Each row has a name. Each piece below is followed by the name of the row it came from, unless a question asks for something else. Each question is about the rows just above it. Places in a row count from 1.

C: [163 163 103 164 111 148 163 103 157 115 166 176 176 117 157 100 100 164
 164  95 101 102 128 117 100  96 115 104 161 161 114  95 145 109]
G: [138 141  99 138 106 164 138  94 135 110 138 145 147 106 162  99 101 141
 133 145 100 100 157 147  93  91 108 101 141 100  98  95 157 100]
W: [142 155  98 153  93 112 152  86 140  96 142 159 159 102  85  97  95 153
 148 163  99  98 108 121  90  92  97  98 166  93 101  90 106  96]
J: [ 93  90 153  95 148 113  94 158  99 146  92  81  84 138 116 155 152 147
  93 160 155 155 129 145 159 156 145 153  93 151 148 161 122 150]
Z: [138 138 151 142 153  92 135 156 137 146 139 140 139 152 100 152 153 137
 143  94 150 152  87 100 155 155 146 152 132 150 155 156  98 156]
K: [155 130 148 134 174 192 127 168 147 172 152 136 127 168 252 144 150 122
 141  35 133 140 160 129 147 145 169 143  92 163 139 148 206 149]
F: [101  93  96 153 142  85 159 152  99 121 112 148 163  95 106  98  96 101
 142  93  90  92 153  98 155 108 140  98 159 166  86  97  97  90]
asked: [138 138 151 142 153  92 135 156 137 146 139 140 139 152 100 152 153 137
 143  94 150 152  87 100 155 155 146 152 132 150 155 156  98 156] => Z
[129 145 159 156 145 153  93 151 148 161 122 150  93  90 153  95 148 113
  94 158  99 146  92  81  84 138 116 155 152 147  93 160 155 155] is which row reordered? => J
[169] is at row and place => K, 27
[100 150 156 100 138 152 135 138 155 152 137 155 151 153 132 143  98 146
  94 142 155 150 146 153 139 156 137 152 152  87 140  92 156 139] is which row reordered? => Z
Which row holds these entries in another order? [112 140  98  90  98  86 148 101  92  97  93 152 153 121  99 142 153  95
 106  96 155  98 102 142 166 159  93  97  85 163  90  96 159 108] => W

rone: [148 120 126 109 137 102]
kidev: [137 136  89 194 189 177]
leda: [117 140 138 148 149 141]
ditu: [109 137 102 120 127 148]
zur: [ 69 201 172 183  63 141]
lafu: [105 150 123 111 119 126]
fole: [ 80  85 105 238 130 150]
kazi: [ 52 217 180 186  40 135]
Which row holds these entries in another order? [148 109 120 126 137 102] => rone
Which row holds these entries in another order? [ 89 136 137 177 189 194] => kidev

rez: [110 120 107 118 192 210 145 170 128 128 149 128 128  85 127 131 140 133
 124 128 171 128]
kezik: [119 114 156 128  45  76 151 128 197 118 116 146 148 187  89  76 148 128
 119 128 128 128]
zat: [175 132 121 133  58 128 181 128 127  95 160 132 114 180  86 118 155 123
 128 128 123 128]
Farak: [111 124 162 128  14  71 128  93 179 128 125 168 128 185  65 128 141 194
 128  28  37 135]
vupa: [121 118 109 128  71 128 146 162 106 128 128 116 129  86 139 131 128 134
 123 194 128 155]
lopu: [117 144 128 128  19 128  96  47 121 100  67 173 137 192 120 183 152 200
 137 128 128 128]
sel: [128 128 128 128 123 177 128 147 102 121 137 117 144 111 153 139 136 127
 122 181 128 128]
Tonoz: [128 189 148 145  22 128  96  22  79 126  57 157 157 200  98 128 160 191
 128  27 128  50]
Zaned: [125 112  85 117 193 128 125 168 116 151 128 127 116  63 128 118 123 130
 121 208 172 154]
niner: [109 128 131  71 128 116 194 118 130 162 139 121 155 128  86 128 123 128
 128 146 106 134]
rom: [179 120 123 140  72 110 172 146 119 109 139 128 128 158 134 126 146 116
 123 121 141 214]
bip: [111 124 162 128  14 128 128  93 179 128 125 168 128 128  65 128 141 194
 128  28  37 135]
Which row holds these entries in another order? [ 14  28  37  65  71  93 111 124 125 128 128 128 128 128 128 135 141 162
 168 179 185 194] => Farak
Row and place of [72] in the named rows: => rom, 5
[102 111 117 121 122 123 127 128 128 128 128 128 128 128 136 137 139 144
 147 153 177 181] is which row reordered? => sel
Put [ 86 116 123  71 106 139 118 134 128 128 109 131 128 128 146 129 128 162
 121 155 194 128] back in order: which row is it? => vupa

Q: [ 40 213  96  98 144 206 197 175]
V: [161 172 176 111  71 147 186 135]
U: [177 211 168  70  47 163 139 139]
E: [126 192 197 153  51 140 103 184]
A: [177 211 168  70  47 163 139 145]
[144] is at row and place => Q, 5
Where in the named rows is [140]? => E, 6

noke: [ 60 128  77 129 106  91 134 123 142 139]
Gad: [ 79 165 124 128 142 134 106  78  91 146]
vok: [123 145 106 142 134 128 146 165  46  79]
Vinem: [123 142 128  79 165  45  91 134 106 146]
[142 106  79 134  45 128 165  91 146 123] is which row reordered? => Vinem
[146  46 106 145 128 142 134 123  79 165] is which row reordered? => vok
Where in the named rows is [77]? => noke, 3
Put [ 78  79  91 106 124 128 134 142 146 165] back in order: which row is it? => Gad
Put [ 46  79 106 123 128 134 142 145 146 165] back in order: which row is it? => vok
Put [139  77 134 123 142 129  60 128 106  91] back in order: which row is it? => noke
Where in the named rows is [145]? => vok, 2

Topif: [ 36 124 169  96]
deka: [ 23 113 136 123]
Seb: [136 112 123  23]
gido: [ 17 112 128 126]
minol: [111 128 126  17]
Put [ 23 113 123 136] back in order: which row is it? => deka
Put [123  23 113 136] back in order: which row is it? => deka
[111] is at row and place => minol, 1
Where in the named rows is [113]? => deka, 2
Where in the named rows is [36]? => Topif, 1
[128 126  17 112] is which row reordered? => gido

Dip: [ 73  76 183 174 160 106 159  89 157 126 185  78  58 114 127  59 172 109
 123  49 104  80 114 152 141 183 115 182  55  91 166  46 126 123 132  52
 105  55  89 116 101]
vor: [157  49 104 183  46 182 159 141 101  76 126 172 115 183 160 109 126 152
  55 114 166 174  58  73 123  80  52  55  59 132  89  91 123 127 185 116
 114  88 105 106  78]
Sar: [ 99 102 146 112 135 110 153  82 109 121 132 159 114  75  99  79 140  83
 143  95 102 142 137 125 140  82  72 138 150 166 145  96  91  96 155 165
  95  91 124 103 120]
paf: [140  91 143 120  83 125  95 159 110  99  72 138 114 137 165  96 124  99
 153 109 155 102 142 166  79 121  96 145 140  82 102 146  82  91  99 150
 132 112 135  95  75]
tebok: [ 84  70  65 108  99 123 106  78 150  89 116 171  61 109 168  76 173  87
  59  89 123 164 102 171 170 109 160 101  97 137 122 103 118 176 133 169
 145 140 100 131 109]
Raviz: [139  95 144 119  85 122  96 157 105 101  74 130 117 134 155 100 116 101
 154 110 150  96 140 155  75 120  92 143 138  81 101 143  83  86 100 140
 126 108 134  93  77]
sivu: [164 156  61  57  67 121  68 153  64 105  37 140 179 118  97 172  47 122
 122 181 128 134 120  72  70  49 100  55 178 126  59 187  96  88  90 168
 119 165 144 105 121]
nane: [ 85  71  59 104  97 124 104  78 149  88 113 176  62 109 170  78 172  87
  56  92 124 169 102 171 172 105 163  97  99 140 120 106 118 179 133 175
 147 145 101 133 110]
fofi: [ 87 138  80 112 152 110 139  66 131 132 166 103 111  95  74 133 120 132
  69 122  77 142  87  74 167 112 147  85  89 159 134  83 155 155 137  91
 106 127  95 144 162]
dodi: [ 85  74  67 107 101 121 107  78 145  91 117 164  65 108 159  79 165  90
  62  91 119 159 101 161 165 107 156  99  96 135 120 102 118 170 131 161
 140 137  99 130 110]
[185  76 116 159  55  52 172  80 123 160  55 106 183 127 152  46 105 157
 123 166 132  89  73 115 174 182 104 114 126  59  89 183 109  91 114 101
  49 126  78  58 141] is which row reordered? => Dip
Which row holds these entries in another order? [ 96 143 150 135 140 166 153  75 146 132 125 155 159 138  82 137  95  91
  99 145 102  83  95 112 109  99  72 140 102 121 124  99 142 110  82  96
  79 120 165  91 114] => paf
Where in the named rows is [111]? => fofi, 13
Where do [ 73  76 183 174 160 106 159  89 157 126 185  78  58 114 127  59 172 109
 123  49 104  80 114 152 141 183 115 182  55  91 166  46 126 123 132  52
 105  55  89 116 101] appear? => Dip

